Here are some numbered points:
np.array([-28., 13., 33., 31., -7., -6., -6., 51., -13., -29., 41., 25., 54., 10., -25., 41., -4., 70.,
          6., -62., -70., 16., 0., -5., 32., 29., 12., -4., 10., 26., -85., -38.]) 0
np.array([19., 4., -10., 35., -12., -57., 94., -7., -5., -8., 31., 14., -41., 121., 53., 44., 8., 70.,
          9., 39., 6., -32., 91., -25., 16., -36., -21., -2., -43., 34., -23., 25.]) 1
np.array([-13., 13., 24., 37., 7., -16., 14., -28., 14., -4., 31., 77., 15., 44., -15., -22., 8., 40.,
          -37., -25., -49., -15., 2., 32., -7., 39., 14., -4., -11., 29., -24., 0.]) 2
np.array([1., 29., -55., 39., -17., -10., 97., -4., 1., 22., -14., 3., 11., 58., -27., 10., 46., 7.,
          41., -31., 21., -32., 13., -44., -24., 44., -15., 23., -5., 25., -34., 16.]) 3
np.array([7., -44., 68., 24., 39., -10., -55., -7., -20., -15., 40., -16., 5., -19., 55., -22., -74., 9.,
          6., 28., -6., 45., 25., -5., 71., -50., 9., -33., 3., -5., 0., 6.]) 4
np.array([-19., 9., 42., 12., -13., 4., -21., 67., 2., -29., 36., 16., 52., 12., -6., 45., 8., 70.,
          -5., -47., -51., 13., 19., 5., 38., 17., 22., 4., 4., 9., -92., -40.]) 5
np.array([14., -10., 17., 18., -50., 1., 37., -14., -61., -23., -18., 7., -31., -27., -12., -13., -21., -24.,
          40., 29., -4., 7., -65., -16., -30., -9., 5., 7., -20., -3., 38., 54.]) 6
np.array([48., -25., 20., 36., 56., 8., 42., -51., 5., 63., -7., 23., -9., 8., 29., -32., -27., -54.,
          40., 74., -31., 1., 16., 35., -31., 36., -61., -36., 19., 4., 23., 52.]) 7
np.array([-20., 5., -14., 31., -14., -14., -28., -3., -52., -56., 0., -18., -7., -44., -1., -20., -2., 7.,
          -26., -21., -18., 47., -46., -17., 35., -75., 32., -2., 4., 14., 17., 9.]) 8
np.array([14., -11., 17., 18., -38., 0., 20., -13., -88., -27., -21., 7., -28., -26., -27., -34., -18., -19.,
          43., 27., 4., 15., -79., -33., -32., -8., 1., 7., -21., 16., 36., 47.]) 9
np.array([-25., -32., 23., -14., -70., 56., 15., 25., -3., 25., -12., 55., 30., -16., -36., 53., 5., -10.,
          61., -16., -12., -48., 23., -25., -31., 76., -21., 56., 11., -8., -67., -8.]) 10
np.array([-2., 34., -106., 13., 16., 16., 61., -44., 26., 23., -76., 9., -22., -22., -29.,
          -17., 88., -40., -58., 17., -75., -6., -47., 51., -91., 15., -44., -19., 34., 0.,
          15., 5.]) 11
np.array([10., 69., -38., 36., 62., -33., 37., 13., 15., -2., 7., -42., 15., 40., -20., -2., 16., 22.,
          7., -45., -3., 28., -33., -9., 17., 31., -9., -27., -2., 42., -26., -8.]) 12
np.array([-9., -42., -15., 14., -38., 30., -45., 29., -41., -26., -37., -61., 11., -96., -4., 11., -12., -48.,
          42., -10., 22., 53., -40., -60., 21., -54., 0., 19., 18., -4., 13., 3.]) 13
np.array([-9., -21., 13., -8., -53., 44., 9., -11., -24., 26., -19., 46., 20., -41., -46., -17., 0., -48.,
          39., -13., -4., -22., -45., -3., -53., 60., -3., 32., 4., -11., 14., 23.]) 14
np.array([36., -9., 61., -66., 14., -22., -35., 29., 15., 10., 24., -42., -25., 27., 26., 33., -36., -3.,
          30., 16., 76., -10., 17., -9., 21., -11., 11., 0., -33., -14., 29., -14.]) 15
np.array([-41., -23., 14., 46., 8., -6., -55., 27., -21., -25., 24., -25., 38., -53., 7., 0., -22., 11.,
          10., -30., 9., 43., 24., -51., 85., -52., 16., -1., 23., 25., -28., -9.]) 16
np.array([2., 28., -31., -42., -23., -9., -12., -5., 11., -11., -19., -20., -31., 6., -14., -9., 20., -3.,
          -30., -18., 18., -20., -32., 8., -24., -19., 19., 7., -15., -18., 28., -6.]) 17
np.array([64., 55., 35., -57., 34., -11., -3., 28., 42., 11., -15., -47., -11., 18., -34., 6., -9., -10.,
          7., -14., 12., -1., -75., 48., -45., 45., 4., -36., -23., -13., 26., -16.]) 18
np.array([-12., -8., -27., -5., -82., 33., 1., 54., -62., -37., -77., -43., -15., -78., -14., 45., 26., -18.,
          23., 13., -56., 38., -52., -45., -23., -51., -7., 27., 12., -15., -2., 10.]) 19
np.array([-13., -10., -62., 81., 33., -21., 68., -79., -22., 21., -9., 70., -19., 13., 34., -42., 10., 1.,
          -40., 71., -82., 2., 51., 27., -8., -34., -50., -31., 23., 37., 6., 62.]) 20
np.array([14., -12., 50., -21., 11., 31., -24., 8., 24., 26., -5., 49., 19., -10., -15., -7., -18., -17.,
          17., 1., -30., -18., -11., 45., -31., 62., -17., -3., 8., -22., -8., -16.]) 21
np.array([-40., -30., 43., -66., 19., 32., -123., -38., 39., 9., 49., 51., 0., -31., 15.,
          -55., -17., -14., -78., -24., 17., -11., 22., 53., 35., 1., 47., 16., 22., -30.,
          45., -34.]) 22
np.array([4., -2., -10., 17., -18., 9., 5., 57., -16., 8., -29., -85., 41., -55., -34., 35., -12., -46.,
          109., -35., 83., 30., -33., -80., 23., 20., -18., 21., -1., 6., -26., 3.]) 23
np.array([-30., -25., 24., -51., 12., 3., -122., -45., 48., 11., 47., 30., 8., -30., -1.,
          -61., -15., -20., -54., -50., 54., -6., -3., 39., 33., 2., 55., 19., 8., -22.,
          45., -44.]) 24
np.array([38., -26., 14., 38., 65., -4., 52., -39., 8., 57., -15., 26., -1., 10., 36., -32., -28., -41.,
          46., 90., -22., 10., 28., 38., -28., 25., -68., -40., 13., 9., 12., 57.]) 25
New points follow, each followed by the numbers of its three nearest points above, nearest first.
np.array([-18., 19., -32., -23., -1., 3., 7., -37., 50., 13., 12., 75., -11., 70., 2., 6., 44., 33.,
          -89., -14., -41., -55., 36., 53., -42., 19., 11., -4., -1., -14., -7., -26.]) ~ 2 17 21
np.array([17., -2., -5., 9., -20., 16., 36., 46., -16., 12., -30., -63., 28., -33., -34., 24., -12., -37.,
          96., -18., 62., 8., -33., -69., -6., 33., -17., 15., -8., 0., -19., 16.]) ~ 23 13 14
np.array([16., 0., -11., -54., 10., -44., -14., 17., 33., -3., 17., -88., -30., 44., 43., 31., -4., 11.,
          7., -9., 125., -6., 52., -47., 56., -48., 31., 5., -36., -13., 15., -17.]) ~ 15 17 16
np.array([-20., -21., -32., 11., -30., 15., -26., 23., -38., -32., -38., -63., -5., -82., -10., 10., 5., -45.,
          31., 7., 25., 41., -26., -37., 2., -41., -4., 9., 18., -8., 14., 4.]) ~ 13 19 8
np.array([45., -11., 49., -54., 19., -8., 14., 4., 16., 37., -1., -2., -13., 54., 18., 15., -30., -11.,
          30., 46., 32., -26., 31., 8., -13., 28., -16., -19., -23., -30., 26., 12.]) ~ 15 21 18
np.array([-16., -9., 36., -2., 16., 24., -61., -18., 10., 1., 25., 42., 29., -46., -24., -41., -27., -21.,
          -21., -20., -28., 15., -28., 26., 0., 33., 18., 4., 26., -14., 2., -3.]) ~ 21 24 22
np.array([47., 14., -46., -19., -11., -23., 53., 37., -10., -2., -54., -85., -39., 22., 19., 50., 29., -10.,
          19., 34., 30., 5., -5., -41., -16., -41., -25., -17., -18., -12., 12., 7.]) ~ 17 15 6
np.array([-30., -44., 12., 28., 0., 4., -54., 14., -12., -28., 17., -19., 33., -65., 13., -9., -21., 14.,
          -6., -27., 17., 46., 31., -32., 71., -58., 17., 18., 18., 11., -15., -20.]) ~ 16 8 4
np.array([-26., -35., -28., 18., -29., 9., 3., -21., 15., 3., 5., 8., 4., -11., 7., -17., 16., -28.,
          7., -3., 38., -10., 36., -23., 19., -17., -8., 25., 3., 6., 13., 7.]) ~ 17 16 14
np.array([-33., 13., -21., 23., -25., -49., 27., -58., 7., -27., 51., 84., -17., 64., 11., -28., 34., 63.,
          -44., -12., 10., -35., 42., 6., 24., -28., 38., 39., -34., 38., 1., 6.]) ~ 2 1 17
np.array([-6., -67., 52., -78., -48., 62., -64., 5., 26., 34., -13., 28., -11., -24., 50., 47., -6., -23.,
          -18., 57., -36., -36., 71., 35., -10., 1., -4., 17., 17., -62., 8., -18.]) ~ 21 22 15
np.array([-15., -21., 35., -10., -48., 58., 2., 42., -1., 40., -14., 46., 48., -16., -26., 53., 3., -13.,
          47., -13., -33., -29., 15., -15., -25., 69., -21., 33., 6., -18., -56., -17.]) ~ 10 21 14
np.array([9., 50., -50., -30., -32., 4., 35., -3., 4., -19., -31., -14., -29., 8., -31., 18., 50., 1.,
          -41., -4., -7., -19., -54., 13., -55., 2., 3., -5., -19., -3., 19., -6.]) ~ 17 18 11
